A single turn carries every row of the set below to another of its rows. Some are shown first; where does it send the rows asked next?
Zupi: |  16 |  -4 | -10 | -11 |  -5 | -27 |  15 | -33 | -12 | -21 |  33 |  15 |  18 |  10 |  25 | -12 |  13 |  19 |  -3 |  -4 |  -2 |
zof: |  -3 | -24 |  11 |  14 |  -6 | -14 |   3 |  12 |  22 | -20 |   6 |  19 |   1 |  30 | -25 |   9 | -10 | -20 | -27 |   2 |  12 |
zez: |   4 |   4 |  -1 |  18 |   3 |  19 |  32 |  43 |   1 |  21 |   0 |   2 |  23 |   1 |  10 | -23 |   5 | -16 | -13 | -12 |   6 |
fifi: |  12 |  -9 | -16 |   9 |  16 |  -4 |  26 |  24 |   1 |  19 |  22 |   7 | -36 | -14 |  33 | -20 |   5 |  -1 |   6 |  10 | -10 |
figu: |  17 |   6 | -14 |   4 |  12 |  16 |  -5 |  49 |   9 |   9 |  20 |  20 | -14 |  -3 |  -1 |  16 |   3 | -14 |  21 | -16 |  22 |
Lifa: |  10 |  14 |  25 |  14 |   1 |   1 |  -2 |  21 |  -7 |  27 |   2 |  -8 |  21 |  -2 |  24 |  27 |   8 |   9 | -14 | -20 |   9 |
Gaduk: | -18 |  -8 | -15 | -23 |  -7 |  25 |  23 | -20 |  -1 | -14 |  17 |  17 |   4 |  28 |  29 | -23 |   7 | -20 |   6 |   8 |  22 |
fese: |  -4 | -27 |   5 | -32 |  -6 |  14 |  14 |  -2 |   8 | -16 |  11 |  35 |   5 | -11 | -15 |  -7 |  -8 |   3 | -15 |  -2 | -29 |
bab: | -11 | -21 |  -6 | -17 |  -4 |  28 |   6 | -20 |  28 |  -2 |  24 |  -6 |  -1 |  24 |  35 | -12 |  15 |  -4 |   4 |  -6 |  22 |
pum: |  -3 |   4 | -14 | -10 |  23 |  -6 |   0 | -10 | -20 |   8 |  12 |  -9 | -17 | -23 |  32 |  -5 |  -2 |  23 |  -9 |  13 | -17 |
Tuni: |  18 | -16 | -12 |  -5 | -17 |  -4 |  23 |  16 |  43 |  -4 |  14 |  22 |  -1 |  -6 |  -9 | -25 |   3 |  -6 |   8 |  -5 | -18 |
fem: | -20 |   4 | -20 |   1 |  -5 |  10 |  11 |  39 | -19 | -10 |   1 |   5 |  -1 |  10 |  -3 |  -3 |  -8 |   4 |  20 |  40 |  22 |
rusir: |   5 |   2 | -19 |   1 | -32 | -33 |  28 |  -6 |  16 | -19 |   8 |   6 |  11 |   8 |   5 | -24 |   7 |   9 |  15 |  28 |  -5 |
pof: | -18 | -11 |  12 | -21 | -20 |  18 |  -8 | -21 |  36 |   1 |   2 | -12 |  -3 |  18 |  25 |   8 |  -2 |   7 |  12 |  10 |  15 |
lik: |  -4 |   6 |  23 | -34 |  -9 |  13 |  -9 | -29 |  20 |  -5 |  -6 |  17 |   2 |  13 |  18 |   6 | -24 |   6 |  15 |   1 |   6 |
vula: |  -9 |  11 |  -3 |  25 | -10 |   1 |  25 |  31 |  -4 |  14 |  -6 | -22 |  31 |   9 |  21 | -19 |   7 |   7 | -17 |  12 |  18 |
Nopoz: |   8 |  10 | -11 |  -7 |  17 |  -2 |  -8 |   9 |   5 |  21 |   8 |  -1 | -33 | -37 |  26 |  12 |   4 |   6 |  -4 |  -3 | -12 |
mugo: |  10 |  15 |  10 | -26 |  -6 |  14 |   4 | -14 |  22 |  -1 |   1 |  33 |  -6 |   9 |  15 |   0 | -13 | -27 |  29 | -15 |   9 |
Giga: |   1 |  13 |  14 |  14 |   6 |  -2 |  12 |   9 | -13 |  13 |   0 | -13 |  34 |   8 |  32 |  -3 |   3 |  27 | -31 |  -5 |  14 |
zug: |  -7 |  -2 |  -5 |   6 |  -1 | -14 | -22 | -14 |  -3 | -26 |  14 |  -4 |  17 |  19 | -25 |  11 |   0 | -25 | -29 |  -9 |  11 |
fod: |   8 |  -3 |  -3 |  13 |   0 | -25 | -15 | -12 |  -2 | -19 |  18 | -20 |  21 |  29 | -22 |   0 |  -2 | -27 |  -5 |  -7 |   5 |
Zevis: | -13 |  15 | -13 |  -5 |  -2 |  -9 |   8 |  18 |  -4 |   9 |  -5 |  16 | -34 | -33 |  14 |  10 |  -3 |   2 |   0 |  27 |  -8 |
ris: |  -4 |   1 | -11 |  -4 |  19 |  -3 |  26 |  15 | -16 |   4 |   3 |  31 | -32 | -19 |  25 | -14 | -11 |   6 |  -9 |  20 | -13 |
roni: |   6 | -24 |  16 |  17 |  -2 | -22 |  10 |   7 |  14 | -23 |   8 |   9 |   9 |  42 | -19 |  -7 | -20 | -13 | -15 |   8 |   4 |
Dezog: |  -6 |  18 |  27 |   9 | -12 |   6 |   8 |  32 | -23 |  21 | -14 |   4 |  21 |  -6 |   4 |  27 |  -5 |  -8 |  -3 |   2 |   1 |
tibe: |  12 | -13 |  -6 |  -8 | -17 | -11 |  -3 | -13 |   5 |   1 |  45 |   1 |   1 |  -6 |  13 |  26 |  35 |  -4 |   6 | -17 |  -5 |
zuror: |  -4 |  11 |  14 |   2 |   6 |  23 |  25 |  33 | -29 |  14 | -11 |  18 |  26 |  -5 |   2 |  -5 | -13 | -13 | -16 |  -7 |  -6 |
Muv: |  -7 |  -2 | -17 |   6 |   5 | -12 |  15 |  10 | -11 |  14 |  12 | -23 | -27 | -11 |  32 | -11 |   8 |  11 |  13 |  37 | -10 |
godit: |   3 | -11 | -16 | -10 |  38 |  24 |  10 |  16 | -21 | -11 |  20 |  13 |  10 |  16 |  19 | -30 | -15 |  24 | -10 |   2 |  15 |
Nelil: |  11 |  10 |  -2 | -22 |  33 |  14 | -12 |   9 | -26 |  -9 |  10 |  30 |  10 |   1 |  12 |   5 | -23 |  25 |  -7 | -12 |  12 |
vira: |  17 | -15 |   9 |  16 |   6 | -23 |   2 |  -3 |   4 | -19 |  18 |  -7 |  17 |  41 | -16 | -10 | -12 | -21 |  -3 |  -6 |   0 |
kogir: | -13 |  19 | -10 |  -2 |  -6 |  -6 | -15 |  20 |  -9 |  -7 |  -3 | -14 |   7 |   6 |   5 |  16 | -11 |  29 |  16 |  34 |  25 |
sonam: |  -6 | -13 |   1 |   8 |  -1 |  -7 | -14 |  -1 |  13 | -24 |   9 |  18 |   7 |  19 | -25 |  15 |  -2 | -23 | -39 | -10 |  14 |
veku: | -12 |  13 | -10 | -16 | -22 |  15 |  17 |  -8 |   9 |  -7 |   4 |  25 |  -4 |  18 |  14 | -11 |   2 | -40 |  32 |   7 |  20 |
ranas: | -22 | -18 |   1 | -23 | -33 |  -1 |  -1 |  -6 |  -4 | -12 |  16 |   8 |   2 | -11 | -11 |  30 |  15 |   0 |   1 |  17 | -17 |
bog: |  18 |  -1 | -19 |  12 |  16 |  10 | -11 |  35 |  26 |  12 |  26 | -17 |  -1 |   4 |  16 |  -1 |  10 |  13 |  17 |  -9 |  25 |

bab -> pof
fod -> zug
Now these:
godit -> bog
Muv -> pum
tibe -> ranas
zuror -> zez

